Named moves, each a turn or a mirror, and the order they were made in; the first pair answered:
famal:
[  8  18  -2  23 -11   7   2   4] => [-13  18   3 -14  15   9  -8  -1]
[  2  11  19 -28 -10   5  -2  -8] => [ 16  11  15  -3 -28   3   5  -4]
[ 3 15 -5 35 21 -9 12 11] => [-13  15   0   5  42  -7   4   8]
[ -3  -8   3 -15 -13   7 -11  -8] => [  4  -7   2  -2 -23   6  -7  -5]
voz:
[-17   5   1 -11  17   3 -18   1] => [ -4   9  -5 -10  21 -19   9   2]
[-12  10   2  38 -17  35 -28  15] => [  8  31 -15  47   6  -5  20  21]
[ 24  -5   5  26 -18   0  19   6] => [ 11 -11  12  24 -24  20  -7   6]
bine:
[ 2 26 -4 27 -1 -6  8 21] => [ -4  21   1  28 -10   9 -10  20]
[-31   6   3  -9  23  25 -33   7] => [-13  20 -10 -15  46 -14  12   9]
[ -2   4   7  14  -3  11 -14   2] => [  7  11   0  12  10 -11  10   3]
[ -2 -10 -13  -8  14 -13   8  -3] => [-11 -16  -7  -5   2   7 -16  -3]
bip:
[ 5 14 -6 33 20 14  1 18] => [ -8  -5  -8  27  21  25 -16  10]
[ 13 -10  19   5 -48  13  -5  -6] => [ 10  -8  23  -3 -45  14  -7  -5]
[ 6  3 -9 16  5 -8  6  3] => [ -5 -12 -11  10   6   2  -8  -4]
Vosa:
[ -7  -1  10 -11  14  13 -16  -5] => [ -2  -4  11 -23  12   5  -6 -10]
[  1 -15  -7  -7   6  -5   3  -6] => [  9  -5  -3  -6   1 -10  13  -1]
[ 18  -6  -3  26 -18  -4  11  -2] => [ 10 -10  -8  32 -15   4  -2  -2]
[-20  14  -3   2  16   9 -18   6] => [-21  -1  -7 -15  18   1 -12  -5]
Now pairs of rows:
(two moves a pair)
[ -5 -35  -6 -11  -1  -6 -19 -23] => [ -1 -11 -16  40   4  -3 -19  -3]	voz famal
[-20 -44 -22  31 -10  11 -29  -8] => [ 21 -35  -6 -11 -28 -34  33 -14]	Vosa Vosa
[ -4 -19   5 -19  25  -7   8  -4] => [ 20  -1  11   2   5 -16  26   6]	Vosa famal
[  5   1  21  -9 -21   6  -6  10] => [  9  -9   8  13 -25   2  -2   8]	bip bip
[ 13 -13   3  -3 -24   1   3  -6] => [ 11  -5   3  12 -24  11  -6   1]	Vosa Vosa
[-16 -19 -17  -3   6   0  -2  -8] => [-11 -14 -18  16  -1   3  -3  -4]	famal voz
[ 17 -28 -17 -10   2 -31  20 -21] => [ -3 -41  -3  -9 -15   8 -25 -24]	famal bine
[ 24  19  23  30 -23   2  16   6] => [ -1  20  28 -35  23  -5  16  -5]	famal voz
[ -5  17 -10  -6  28  -8   7   5] => [  1 -18   6 -18 -18  10 -12 -10]	voz bine
[-13  13   5 -33  14   6  -8   0] => [ 20  19   4  15 -24  -4  12   9]	Vosa famal
[ 11  -3 -13  35  -4 -10   6   7] => [-19 -14 -12  -3  28   0 -14  -4]	Vosa famal
[ -8  21  -9 -18  22  -1   7  -5] => [-8 29 -8 -9 21  3  4 -1]	Vosa Vosa
[ -7 -30 -29  11  12 -14   9 -14] => [  3 -35 -17  -7  -5 -17  15 -19]	bine Vosa
[ 10 -18  -7   7 -13   7 -19   0] => [  9 -25 -16  -4   3  -8  -7  -5]	bine bip
[ 12 -10  -1   9 -21  -4  20  -6] => [-18  -5  -4  13   4  20 -15   0]	bip voz
[-16   1 -14  16  18   6 -27  -3] => [-13   3 -19   4  31  -8 -13  -5]	bine bip
[-3  3 -4  5 17  3 -4  7] => [  3 -10  -5  -7  11  -7   7  -1]	Vosa voz
[ -9  -2 -24  16  31  -3  -4   2] => [  4 -21 -20 -10  17 -18  14 -12]	voz famal
[  9 -28  16   4 -21   5 -14  -2] => [ 13 -14  28  -8 -23   4 -10   3]	bip famal
[ -2 -33 -13  11 -17  -8  15 -23] => [-13 -19  -1 -32   7 -11  16 -23]	Vosa famal
[11 11 -6 30 -2  4  1 13] => [  7   5  -5 -17  19 -16  21   0]	famal voz
[ -9   3  -5  10  19   3 -13   8] => [-10  -3  -3  -8  24   0  -9   2]	bip Vosa
[-23 -20 -16 -18  24  -3  -4 -20] => [-26 -22 -14 -14  21   4 -13 -19]	voz bine
[-12   7   7   2  16  19 -21  -9] => [ 10  -8   5 -15   3 -12  18 -22]	bine voz
[  7   5   4  -5   0 -23  35  -3] => [-27  11  12   1   9  22 -18   8]	voz voz
[  0  -5 -27 -22  28 -22  15   4] => [ 17 -24  -3 -33 -26  -8   7  -3]	Vosa voz
[ 13   4  -8  14  -1 -26  37  -7] => [-17 -32 -19  -4  13  -9   6 -24]	bip famal
[ 21 -13  12 -19 -23  -4   1   5] => [ -4   5  13 -16   4  16 -27  15]	famal voz
[ 8  6  5 -4 -9 -2  1  4] => [ 4 11  3 -1 -1  1 -2  7]	voz voz
[  4 -18   0 -33   5 -15  17 -17] => [ 13 -27   3   7 -33   4  -1 -12]	bine famal
[-13  -7   6 -22 -11  18 -17 -16] => [ 14  26  15  -7 -22   4  10   0]	bip famal
[  7   7  17 -13  -8  -2   5   3] => [  6 -16  -1  13 -13  -1   0  -4]	bip bip
[-17 -13 -24  64  -3  21 -28   9] => [-34  36  14 -27  45  17 -22  16]	famal bip
[ -7 -12 -25 -10  14 -21  27  -3] => [ -9 -36 -13 -10 -22   3   1 -11]	famal voz
[ 19  16  17   7 -10   6  13   6] => [13 17 19 10 -9 14  2  8]	bine voz
[  3  -4  -6  -7  22 -23  16  -2] => [  2 -12 -15  22  13 -14   7  -2]	Vosa bip
[  8   6  28  15  -4  19 -10  13] => [ 25   0  25  11 -11  -1  15   8]	voz voz
[ 11   9  -9  19  -6 -25  -3   6] => [  2 -14   3  -3 -23  -9 -23  -5]	voz bip
[-10 -26 -17   2 -28  -5  -9   3] => [-24  -9 -12   5 -13  10 -27  11]	Vosa voz
[ -9  -9   7   2   4  -1 -24   6] => [ 7  9 15 11 -6 -7 -9 15]	bip famal
[  7  -4   3 -10 -12   2  -9  -1] => [ 13   1   0   0 -14  -3  -1   2]	bip bip
[ -3 -11  -1  15 -17  30 -28   0] => [-13   2 -20  24  21  19 -20   6]	voz bip
[  2 -16  -8  27 -12   8   3  -4] => [  2  -5 -14  28   3  -2  13   1]	voz bine
[  7  17  16 -23  -2  -3  15   0] => [ 11  24  17  -8 -10   0  14   4]	Vosa voz
[-16  26  10   5  14  18 -25  13] => [ -9  11  16  10 -12  25 -30   8]	voz bine
[ 10 -13 -25   3  13 -30  22  -3] => [ -1 -40  -9 -21  -9  -7  -6 -15]	famal voz
[-15  16   3   7  16   2  -6   6] => [-16   0   0 -15  18  -7   0  -5]	Vosa Vosa
[-11  -4  17 -59  20 -13   8   5] => [ 28  28  23  -1 -21 -21  30  29]	Vosa famal
[  6  -9  -5 -10 -10  -6   5  -6] => [  5  -4   1 -16 -11  -2   0  -4]	bine bip
[ -5 -21  -1 -33   5 -18  18 -20] => [  1 -39  -4  -9 -20  -9   8 -24]	famal bip
[-13 -11  16 -39 -24  16  -5 -16] => [ 19   0   2  -9 -32 -16  38 -11]	bine famal
[ -8  -8  -8 -13  16  -9   5  -8] => [  5   0   1 -18   0 -14  16  -6]	voz Vosa
[ 12 -21  -7   0 -15 -10  15 -12] => [  3 -10   5  10 -24  16 -12  -2]	Vosa voz
[  5 -20  -3 -57   0  -4  21 -14] => [  1 -19  13 -29 -37  35 -20  -7]	bip bine
[  0  15  -9  24  27 -23  40   9] => [-32 -41   3  -3   2  22 -20 -15]	bine Vosa
[-23 -12 -19   5  18  12 -20  -5] => [ 11  16  -6  35 -16   5   3  11]	bip famal
[  0 -23 -22  16   6  -4   5  -5] => [ -6 -29 -12 -13   6   0  -1 -13]	Vosa bip
[ 18 -20  -6   7 -32 -14  17  -5] => [  8   2   3 -32   0 -21  25  -1]	famal bip
[ -9   5 -15  -6  35 -11   3  -1] => [-11 -21 -22  15  14   2 -14  -8]	famal bip
[ 1  5 -5  7 13 -3  2  1] => [  0 -11   3  -1  -3   7  -9  -5]	voz voz
[  3   5  10   6 -29  19 -30  -2] => [ 15  22  14   9 -29  10 -14   7]	bip bip
[ -6 -10  -3 -18  -6  -5 -11 -15] => [ -9   6   7 -16  -7   5 -21  -7]	Vosa voz
[ -1  21  27 -46  21 -13   3  -3] => [ -5  22  37 -42   4   4 -14   0]	bine Vosa
[-11   5  11  -4   0  14 -14  -2] => [ -8  -9   4   6  -7  12 -14  -8]	famal Vosa
[  9  -3 -13  -2   1 -11  16   1] => [ -2 -19 -14   0  -5   2  -5  -5]	bip bine
[-10 -11   2  -4 -10   6  11  -3] => [ -5   0   7   3 -13   7  13   3]	Vosa Vosa
[-33  20  37   0   8  10 -20  -3] => [-25  35  24   7  28 -12   3   3]	bine Vosa
[ -2 -18 -10  -1  -4 -12  13 -13] => [ -9 -19  -3 -15  -3  -2   1 -15]	bip bine
[ 11   9  11  19 -25  10  -6   8] => [12 21  5 24 -8 -2  7 13]	voz bine
[ 27   3  -6  18 -22 -20  26   7] => [  7  29  11 -29  12 -16  19  12]	famal Vosa
[  9  14  17  -5 -25  25  -6  18] => [ 7 28  3 17 -5 18  1 27]	bine Vosa
[ 16  27  35 -21  -7  18  -5   5] => [  2  25  22 -35  25   8   0   2]	bip famal
[ 21  -2   3  -6 -24  -2   4  -2] => [  0   5   8 -28   0   9 -13   0]	Vosa famal
[ 11  12   7   4 -13   3   9   7] => [  7  13   9   7 -13   9   0   9]	bine voz
[ -4 -10 -16  30   9  15  -6   4] => [ -2 -16 -23  19  20   0   8  -2]	bine Vosa
[ -2  12  13  -5  -5  23 -14  22] => [ -3  19  11 -11   5  18  -8  24]	bip famal
[ 13 -26  16   5 -59  23 -18  -5] => [ 17 -52 -24  10 -30 -18  19 -20]	bine bip
[  0  16  20 -22   0   2   2   9] => [  0  11  10  16 -11  14 -13  14]	famal Vosa
[-24   4  -9  35  30  14 -31   8] => [-21   8  10 -38  43  -6  -6  -2]	Vosa bip
[ 22   9   3  21 -35  -2  16   8] => [ 18 -12 -18  16 -18 -18  28  -4]	bip bine
[-13  -3  -9  22   7  12 -15   6] => [-17  -9   0 -20  13   7 -12  -4]	bip Vosa
[-12  23 -10   7  31  -7   2  14] => [-25  -9  -8 -14  24   6 -19  -2]	bine Vosa
[ 26   0  -1  -7  -3 -16  24   0] => [ 25 -11 -12  16 -10  -9  16  -1]	bip Vosa
[-25 -23  -7  19   3  33 -36 -14] => [  7 -46 -12  19 -26   4   2 -28]	Vosa famal
[ -9   0   1  -4   2  13 -12  -1] => [ 5 15  0  9  0  2  5  7]	bip bip
[  4   8 -16  38   7 -14   6   2] => [-12  17 -11   0  37 -15   4  -1]	famal bip
[  6  29   4  -2  -9 -15  22   5] => [-23  -2 -11 -21  20  -8   0 -10]	bip famal
[ 13  15  17 -39   9 -13   9   1] => [  9  -5  12  14 -28  22 -29   3]	bip bine
[ -9   0  -4 -18  15  -7  17   0] => [  3   4   8 -18  -6  -6  21   3]	voz Vosa
[ -2   0  -6 -21  27  -6   4   0] => [ 19  13  -4   7   4 -12  20   9]	Vosa famal
[ 13  39  -6  24  -2 -16  16  13] => [ -7  19   3  25 -21  22 -31   7]	bine bip
[ 17  32  -1  11   0   6  18 -17] => [ -5  17 -10  21   6  24 -12 -20]	Vosa bip
[  7   7   0 -10   7 -13  20  -2] => [ 13   0   9  -5 -20  -2  13  -2]	Vosa voz
[  7 -24  -5 -35   7 -20  18 -13] => [ 11 -36   1   3 -35   9 -11  -9]	famal bine
[ -3 -15  -4 -13  -9  14 -20 -10] => [  4  -1   8 -19 -15  15 -16  -3]	famal bip
[ -2 -13 -41  34  32 -16  10   1] => [-26 -23 -28  17  29  16 -31  -3]	famal bine
[ 13  -3  10 -16 -12  -5  27   1] => [ 11  -1  19  -8 -24  11  13   5]	bine bip
[ 16  21   9 -23   3   1   1   8] => [ 14  25   7 -17   5   4  -3  11]	bine voz
[-36 -13  -1 -10  18   7 -21  12] => [-16   5  -5 -16  26 -25  19  17]	bine Vosa
[-27  -6  -7 -28  40  -8 -11 -22] => [  5 -17 -21  52 -10  -7  -2 -15]	famal Vosa
[-10   9   9 -15   7  12 -10   1] => [-2 20  3 -4 16  2  3  7]	voz Vosa
[  1  25   7 -24  30 -22  -6   0] => [  6  31   4 -15  29 -26  -1   3]	bine voz
[ 15  -2  15 -11  -6  -7  14 -14] => [  7   0  19   8 -14  14 -10  -9]	voz famal
[ 10   9  23 -23 -23  -2  12   2] => [ -3  22  27 -19 -11  12  -5  10]	Vosa famal
[ -7   9   5 -11   7   7  -2   2] => [-3  1 -2 12 -4 11 -8  2]	famal Vosa
[ -7  -7   2 -19  14  -2   4  -5] => [  2 -10  10 -19  -6   0   5  -6]	bip voz
[  6 -11  -3  28  -4  17  -5  -9] => [ -1 -17 -12  22  13  10  -3 -14]	voz Vosa
[-10 -24 -23  11   0  20 -17  -2] => [ -5  -2   5 -43   5  11  -1  -1]	bip Vosa
[11 13 -9 27  4  2 -4  9] => [ 14 -10   0  14 -20  10 -14  -1]	voz voz
[-14   8  12 -26  -3  17 -21   5] => [ 19  19  -3   7 -12 -16  24  12]	bine famal
[ 11 -38   0  12 -35   5 -10 -17] => [  1 -28  -4 -36  12 -22  15 -21]	bine famal
[-14  21  12   4  11  25 -34  11] => [ 4 44 10  9 17  2 -1 19]	bip bine
[ 12   2  16 -20   4   1  18  -5] => [11 19 21 -8  6  7 12  4]	Vosa famal
[  0 -28   0  10 -14  12  -9 -14] => [ 14  16  24 -16  -9   1  13   1]	bip bip
[  3   8  19 -14  -7   1  16  -9] => [ 6 17 17  7 -9  3 16 -1]	voz bip
[ -8 -11   5 -11  -7  14 -18  -6] => [-7 16 -7  8 21  1 -3  8]	voz bip
[ -4  15   5  26 -15  19  -4  13] => [-19  19   6 -20  23   7   5   5]	voz famal
[ 11  -2  -1 -37  13 -18  12 -14] => [  5  -6   3 -43  12  -9   2 -16]	voz bine
